Z: rows in 3 groups, each row roughly a mix of its group's directions:
Z (95 x 13):
[[-24 -10  11 -11   6  -1 -12   4  -2  26   6   5  13]
 [ 21  19  11  19  14   8 -10  15   2 -10   2  -1   0]
 [  5   2  10  18  -2  10   1  -7 -18 -25   7 -16   9]
 [-25 -13   6  -3   7  -3   0   4   6  22  -3   5  22]
 [-21  -9   4  -3   6  -1   1  12  15  23  -5   1  22]
 [ -3   6   6  19   5  26  10  -1 -22  -6  -8 -12  -1]
 [ 19  10  13 -12 -19   4  22  -8   7  -4  12   5  -8]
 [ 13   5  -9   8 -12  -5  17 -16 -12 -25   2  -6 -11]
 [ 18  20  -4   8  18 -19   0   5   1 -14  10  10   8]
 [  9   9  -8   6 -11  -3  16 -13 -17 -24   7  -5 -14]
 [  7  17  15  -7 -15  10   6  -2 -23 -11   7   1 -17]
 [ -4 -22   4  -2  -7  16  -7  21   8  18 -11  -9  -8]
 [ 13   9   7 -26 -10  -9  12  -8   9 -13  13   4 -13]
 [ -6 -15   1 -21  -8 -26  -6  -4  13  17   1   3  -7]
 [-22  -5  14  -6   4  -1  -2  21   6  19  -2   8  17]
 [ -6 -16 -18   5  13 -19   4  -2  24   2  -7  -2  10]
 [ 14  -4  -5  -2   5 -21  -6  18  25   9   6  11   8]
 [  4  -7  -9  19  16 -25 -14   5  -3 -17   1  -5   9]
 [ -6  -3 -11 -23 -15 -14   7 -21   0  -8 -15   3  -7]
 [-13 -16 -20 -18 -12 -15  11 -11   8   7   4   7   6]
 [ 15   8  19  -5 -10   8  -1 -12 -20 -15   0  10 -17]
 [ -3 -12  -8   7  26  -5   5  -3  13 -13 -18  17   4]
 [ 22  -7  -8   9  10  11 -12  -9  22   3 -18  -2   6]
 [ -9  13  -1 -13 -17   6  -4   1 -16  19  -9  23   5]
 [-10   0   8   4 -22  -3   4   6 -29  -4  18  -2   8]
 [-13 -19 -11 -18  -5  -4  10   7   7  13 -19   9  11]
 [ 14  22  13  17   8  14 -13   3  -8 -16   0  -4  -8]
 [ 17   0  19 -13 -19   4  19   5  16   8   5   5  -7]
 [ 12  -1   5  14  19 -22   5  -3  17 -16   8  -8   8]
 [  3  -5  -3  18  20 -27 -10   6   6 -10  -1  -2  14]
 [-16 -31   4   8 -11  -4  -3 -10   3  -2  -9 -19   1]
 [-18  -1   0 -14  11  12  12  -3   2  24  21   0   1]
 [-24  -2   1  -6   7  -1 -11  21   1  22  11   0  12]
 [ 14  11  -7   7 -12  -1  25 -10  -2 -23  -6  -7 -10]
 [ 28  17   3  -5   9  -3   6  19   9  -6  13   9  -5]
 [-14  -2 -20 -25  -7  -1  -4  -6  12   6  -1  21  -1]
 [  6   5  24  14  17  14  -7  17  -4   5  10 -10   7]
 [ 25  25   5   0   4  -3  13   3   3  -6  15  14   1]
 [ 14  18  -8  16  19 -14  -1  -3  -5 -19  12   3   8]
 [  8  22  -7 -15  -5  18  -2  13 -13  10   3  18  -8]
 [ 21  28  -4   8   5   2  -6   1   5 -18  -9   8 -11]
 [  3  15  19  13  18  23  -2  11  -9   8  -1  -8  -6]
 [ 15  27  -1   1  12  -8  11 -11   0 -14  16  10   4]
 [-13  12   4 -25 -13  -8   7 -22  -3   3  -1  15   0]
 [  4  12  28  10  11  13 -11   1 -12  -4   9 -14  -7]
 [  7 -17  -2  -9   0 -23  -1  16  20   7  -1   6  17]
 [ -4  -8  -5   9 -15 -23  23   0  -6 -21   3   1   6]
 [-11 -14 -11   9   1   0  -6 -18 -10 -22   3 -21  -6]
 [-11 -27  -5  17   9  -7 -11   1   4  -9  -6 -21   2]
 [  9  -6  -4 -10   2 -14 -13  20  22   5  -9  17  10]
 [-26 -12 -13 -18  -3   8   4  -6   2  18  13   8   2]
 [-28 -22   0  -7  -7  12   5  -7 -13  13   3  -4   4]
 [-23  -8   7 -15   6  12   4  -4  -4  23  18  -4   1]
 [  3   5  25  13   9  13   4  -2 -17  -7   7 -22   3]
 [-18  -8   2  -4  20   8 -15   8   7  23  -3   7  13]
 [  9  -5  21  -7   4  11 -25  -9 -16   4   1  15  -7]
 [ -7  -3 -29 -17 -12  -8   6 -11  11  -2   0  18   2]
 [-15  -9   2  12  -8  16   7 -14 -24  -9   8 -15   3]
 [ 20   0  -5   2  14   9  -2 -10  25  -2 -23   1  -5]
 [-11  -8 -15  12  22 -11 -23  12  -5  -4  -8  -4   6]
 [ 19  10 -14   4  -4  -5   1  -9  -7 -21   8  -8 -23]
 [-11  -2  15 -12  18   6 -17  17   9  16  -5  15   2]
 [  1   4  10 -21 -30  -3  11 -14  -4   2   1  11  -5]
 [ 19  16  -2   3 -18   5  -4   2 -16 -14  13 -11 -16]
 [-19 -25   4   5 -16 -12  -3 -17  -2  -3 -10 -12   5]
 [ 14  15 -15   8  -9   2   6  -1 -13 -22  11 -11 -16]
 [  0  -6 -14  26  16  -8 -17  10 -10 -11  -2  -7   8]
 [ 17  -9   2  26  -7  -9   0  10  -6 -15 -18  -8   7]
 [-18  -9  13  -3   3   6 -16  13  -6  21   5   8  18]
 [ -2   8  12  -4 -25  -7   7   8 -24  -8  17  -2  -7]
 [-25  -2  11  -9   4   5  -7  15  -2  25   6   3  13]
 [  1  -7 -15 -23  -3 -20   6   1  21   2   0  13  12]
 [-11  -7  -7  10 -11 -15  27   4  10  -3  -7  -6  19]
 [-16 -28   5  13   0   0   1 -10  10   0  -7 -23   2]
 [  0   9 -13   5  17 -25 -15   0  -9 -18   3   6   8]
 [  7  30   4 -11   0  -2  13 -11  -2   4   7  21   6]
 [  9  11  -2  30   0   5  -7  -4  -7  -7  23  -5 -11]
 [ 13  -5  -5  -1  19   7  -6 -11  27   6 -21   2  -2]
 [ -6 -13   2  24  19 -14  -1  -5  13  -6  -3 -15  12]
 [-20   4   4   4 -12   1  11  14 -27  -6  14   3   9]
 [  1   6  18 -10   2   9  -1 -15 -24 -10   1  15 -17]
 [  8   5  -7  22  -7  11  -1  -1 -13 -30  -8  -1   7]
 [ 14   2  -9  -1  19  14 -17  -1  23  11 -12  -3  -4]
 [  6   3   6  11   0  18  -3   6 -12 -28 -14  -3  16]
 [ 11  18   5  21   2  13 -10   3 -11 -12 -16  -1 -15]
 [-21 -17  -4 -25  -3   2  -6   5   7  17  -4  12   6]
 [ 17   9 -11  -3   2  -6   0 -15  -5 -19   6  -4 -28]
 [  9   7  -9 -11   1 -21  -9   3  23  12   9  15 -12]
 [ 10  -3  -8  28   0  -1  26   0 -10  -1  -4 -14   4]
 [  5   1  14 -23 -13  14  15   4  16  14   1   3 -12]
 [ -6   8  -1  13  15 -28  -2 -14   1  -9   0   5  19]
 [ 11  -3   1 -13  -1 -22 -16  13  21   6 -11  13  -2]
 [ 18  10  -7   0  -8  -1 -17   4 -14 -11  19  -8 -20]
 [-22  -7  13 -10   6  -8   5  17  13  16  -7  10  14]
 [ -1 -24  -7  24 -11   2 -11   4 -13  -9  -4 -15   0]]
which group is each row in? (one row of each group first):
[-17 -12  10  -4  11  -4   6   8  18  14 -16  12  18] -> E
[-20 -10   5  -8   5   4   5  -4  -2  30  18  -5  -8] -> H
[-12 -13  -9  17   9 -22 -19   3  -7  -5 -10  -2  14] -> N

[-14 -11  14 -12  11 -14   2   7  19  12 -12  14   6] -> E
[ -9 -10  12   6 -14  -2  -3   0 -31  -6  13   9  12] -> E
[  2  16   1 -22  -1  10  -2  17   0  21  -4  20  -4] -> N
[ 21  17  10  -3  -3  13   8  -3  -2 -18 -12   6 -20] -> E
[-15 -16  -2  -7   1   6  11   9  -3  23 -25   2   1] -> H
[-18 -13   0 -34  -4  -5  -3  -4   8  10  -3   8   7] -> H
[-22 -21   7   1 -11 -11   2 -21   5   1 -10 -11   7] -> N
[-13  -9 -19 -25 -13 -11   3 -13   8   3  -4  13   0] -> H
[-19  -5  11   2 -18  -4   4  10 -22   6  14   1  17] -> E
